The rows of X fall into 4 groups, which share some directions, and each row is roughly a mix of its group's hidden directions, except one row that fits no group.
X:
[[-32   9 -33  21 -12  19  24   7 -32  34]
 [  4 -18  39  38  -6  20  43   9  13  -9]
 [ 17  -3  11  27 -14 -29  59  10  -9 -10]
 [-23  41 -28  11  -4  12  23  25  -2 -39]
 [ 33 -22  44 -22 -18   8  27 -17  17  19]
 [-17  43   7 -42  -8  20  -4  -9  37  11]
 [ 40  -1 -43 -14 -24 -28 -26   2  15  -6]
 [-30  -5  -7 -16  12  37 -51 -15   0 -18]
 [ 24 -18 -19 -17  18 -52  -5 -18  18 -26]
 [-41 -32 -22  14 -28   2  22 -27 -20  14]
 [  4 -29  50 -17  31  -8 -26 -17  16   7]
 [ 24 -36  16  28  -8 -16 -14  18 -39  27]
 [ -8 -14 -43  24 -19  26  11   8 -36  28]
 [-13  -3  -9  38 -21 -18  18  51 -25   3]
 [ 57  21 -28   8 -18   1 -15 -11 -26  -6]
 [ 47  23 -23   4 -30 -20  -2   7   5 -35]
 [-18 -18 -38  13  44  28  11 -30   2  -3]
 [-40 -28 -42  -7 -11 -28  -2  14  19  17]
 [-68  27  -4   2  -5  -4  23   2   6  -7]
 [ 13  15  31  49  24  16  25   8   0 -26]
 [-52  44   4   0 -20 -17  22   1   0 -11]
 [-37  32 -18 -13 -10  12  46   7  -2 -26]
 [-20  26  -4 -19   0  28 -11 -42  42  -9]
 [-14   4 -12  43 -46  25 -11  15  -5 -25]
 [ 32 -42   2  37 -12 -16  12   9 -34  -4]
 [  0  17   0  12  -7 -40 -39 -21 -16  41]
 [-20 -36  13 -11 -32  17  16   0 -33  37]
 [  7  48 -40  -6  29  23  14  -5 -16 -14]
 [-23 -20  11   7  -9 -13   9  36 -56  -8]
 [ -6  18   3 -23 -15  45 -26 -28  37  -4]
 [-27   6  30 -13  42  41  -6  -2  23  10]
 [ 47 -46  -1  -9  30  13 -19  -4  -5  10]
 [ 47  -9 -16  26 -22 -26  28  -1 -25 -13]
 [ -6 -25  34  48  -4   2  28  19  19 -17]
 [-11  42 -58  -8 -10   9  -2  11   1 -17]
 [ 17 -33  40 -21  10 -25 -23  15  27 -18]
 [-10   1 -30  20 -23  27   3  32 -45  15]
 [-11  32  35 -38  26 -30  -9  -2  12 -18]
 [  3   2 -37  16 -25  17  11  15 -36  42]
 [-17  23 -10 -25  15  40 -39 -17  17 -22]
 [-42  10 -10 -12 -10  27 -44  -5   3 -32]
 [ 15 -32  48   3   3 -35 -23 -15   3  20]
 [-40   1   1 -22  33 -16  24  13  17  38]
 [ 35  35  36  20  23  24  17  -1  -3 -20]
 [-50 -11 -21  20   4  21  25  15  -7  35]
 [-16  -8  -7  37  -6 -26  22  17 -42 -31]
 [ 14  43  23 -12  -6   8  -2  55 -10  -1]
 [ -9 -28 -34  -3  20  17  29 -45  18  -7]
 [ 46 -48   0  12  17   9 -21 -15 -17  -6]
 [ -2  34 -12 -14  39  44   0   6 -28 -14]
 [-15  19  46 -26  10 -16  20 -10  39 -11]
 [  5  21 -14 -30  23 -18 -44 -19 -26  24]
 [-31 -33   4  27 -17  20 -16 -15 -35 -28]
 [ 24 -38  26 -20  22 -40 -14 -22   7   1]
 [ 19 -17   7 -17   7 -40 -26 -40   3  32]
 [-43  16   4  20 -38  -2  18  23   3 -33]
 [-31  42   6 -27  15  22   3 -10  35 -21]
 [  6 -32  -2  27   6 -26  14  34 -46  -3]
 [ -8  -7   1 -21  43  44 -29 -27  10  -4]
 [ 11 -11  16 -14  28 -25 -36 -22 -12  45]
 [ 15 -10  61  10  28 -17 -18  12  13  10]
 [ 18  -7  13  17 -14 -45  30  12 -26  34]
 [  0 -23  10  22  -2 -37  14  26 -51   2]
 [-31  -8  14  22 -26   8 -30  32 -24  33]
 [-12 -48  39  34  11  10  22   0  -8  -7]
 [-48   7  22 -23  22  22 -23   7  25  22]
 [ 28 -36  -6  13 -38  -7   4 -22   6  41]
 [-20   0  -6  27 -33  26 -34  24 -31  18]
 [-65  27   1  14 -25  -4  13  -3   5  -2]
 [-22  38  24 -45 -13   9 -12 -29  14   1]
 [-28   7 -11 -15  24  50 -14 -26  12 -26]
 [ 33   3 -37   3 -42 -24 -30  11  -5 -11]
 [ 25   0 -46  14 -21  12  -7  17 -37  26]
 [-15  29 -43 -11   3  44  11   6 -23 -19]
 [ 55 -40  -6   7  14  19 -25  -7   4   6]
 [ 19   4  27 -17  43 -22 -27 -20  15  31]
 [-43  44  -4  19 -24 -22  20  -7  16  -7]
 [-55 -25  27  -7  23  -4  22   0   9  21]
 [-44  42 -17  12 -13  -6  28  17  18 -13]
 [ 43 -16  -7 -20  43  -2  18 -22  28   2]
 [-10 -33   2  29  -1 -23  10  41 -30  27]
 [ 15  15 -15  45  12  30  15   4 -34 -28]
 [-32 -23  29 -10  47  17  19 -21   4  10]
 [  8 -25 -29  27   4  12 -35   8 -42  22]
 [ 14  46  14 -34  27  -1   0  27  10 -28]
 [  1 -56 -18  -8 -36   6   0 -20 -25  -6]
 [  6   0 -21  19 -35 -30  44  25  12  16]
 [-44 -31 -35   5   6 -34 -12  11   7  20]
 [-20  14  -9  16 -26  32  37  30   5 -32]
 [-36  47 -29  -4  -7  -3  30  12 -13 -20]
 [-18 -17 -18  43   1 -19  25  42 -19   4]
 [ 37  -8  45   2  21 -28 -22  -7   7 -25]
 [-46 -19  28  -5  28  17  -7  -3  -9  38]
 [ 26 -34  -9  35   9 -23  11  31 -34  -2]
 [-26  30 -13  12  -4  27  40  23  13 -33]
 [ 21  -9   9  18  -3 -33  58  -8 -19  -9]
 [ 22  14 -16  43 -40   6  -5  10  -7 -37]
 [  4 -53  -3  21 -49   6   3 -11  -9   9]
 [-25  15 -40   5 -16  32  38  -3  -7  27]
 [-22 -32 -28 -11  -5 -41   6   0  28  32]
 [ 35  30  23   3   2  12  -8  46  22 -22]
 [-37 -18  53  10  -4 -14 -11  -3  15 -28]
 [ 51  21 -30  17 -23  -6  27  -8 -17  -9]
 [ 44 -47   1   3  19  15 -24 -18 -17  -7]
 [-23  -9 -39 -19   7 -43 -30  -6   1  26]
 [ -1  20  16 -58  22   6  -5 -35  11  -3]
 [-20  -7  49  -1   6  11   4  14  25 -46]
 [ 17  19  11 -34  -5 -23 -54  -8  -6  21]
 [ -4 -23  -2  15  -3  24  45  17  17 -44]
 [-12 -50  -9  23 -36   4  12 -27  -4  20]
 [ 41  14 -21   3 -36 -21 -39  14 -13  -1]
 [ 45 -10  25  19   1 -32  29  23  -3  23]
 [-13 -28  39  42   0  15  23  23  10 -18]
 [ 38 -13   6  42 -27 -16  16  24 -27  -6]
 [ -3 -47  -7   1  -9 -20  -1 -54   8  16]
 [-53  45   5  -6 -23  -5  13  -3  19   4]
 [ 23  -6   4  13 -13 -53 -11   4  36 -28]
 [ -4  63   9  -6   8   4  19  37   7   4]
 [-45 -43 -14   1  18 -22  -2  23  16  16]
 [ 21  35 -24 -22   1 -32 -38 -24 -11  11]
 [ 40  32 -40   1 -30  -9  16   3  15 -16]
 [ 26 -31  11 -26  11 -42  -7  -3  33 -22]
 [  4 -46 -31  10 -19  -8  -6 -39 -16  24]
 [ -7 -29  36  21   0  28  33  26  17 -21]
 [-28   5 -30   7 -44  37   0  -1 -30  -5]
 [-57  41   9  -6 -21 -13  17  -1   4   1]
 [ 51  19   4 -28  28 -25   6 -22   9  15]
 [ 56  26 -38   7 -21  10  -5   6   6  -4]
 [-30  55  -4   8 -36  -7  14   5  17 -12]]
One row of each group comes first, with its name. Which group is each row after those in?
[-44 -30 -43  18   0 -28   6   8   8   5]
M
[ 27 -23  -1  36 -15 -11  22  10 -40  30]
R
[-16 -21  15 -50  36  20 -10 -16   5  20]
V
[ 18  44   6 -27  20 -18 -28  28 -11 -23]
T

[-12  13   2  -1   5  46 -52 -12 -22 -13]
R
[ 24 -23  -6   0  15 -11  14  58 -31   6]
V
[-38  -5 -39   6   3  -4  24 -37 -17  27]
T
[ 33   4  50   7  25 -24 -31  -7  -3 -10]
M
[ -1 -26 -24  20 -60   0  13  -2 -20  13]
T
[-48 -23  42  -1  32  16   3   1   6  -2]
R
[  4 -31 -28  57  14 -12  16  17   5   6]
V
[-26 -34 -12   4  -9  29  54   5   8  12]
M
[  1  10   8  22  -5  35  41  29  22 -33]
M
[ 35   0   8  14   8 -22  52  -2 -11  33]
R
[ -7 -55   1  -6   6  30  20 -31   1  22]
T
[ 25  14 -11  45 -48   3  -8  16  -2 -20]
V
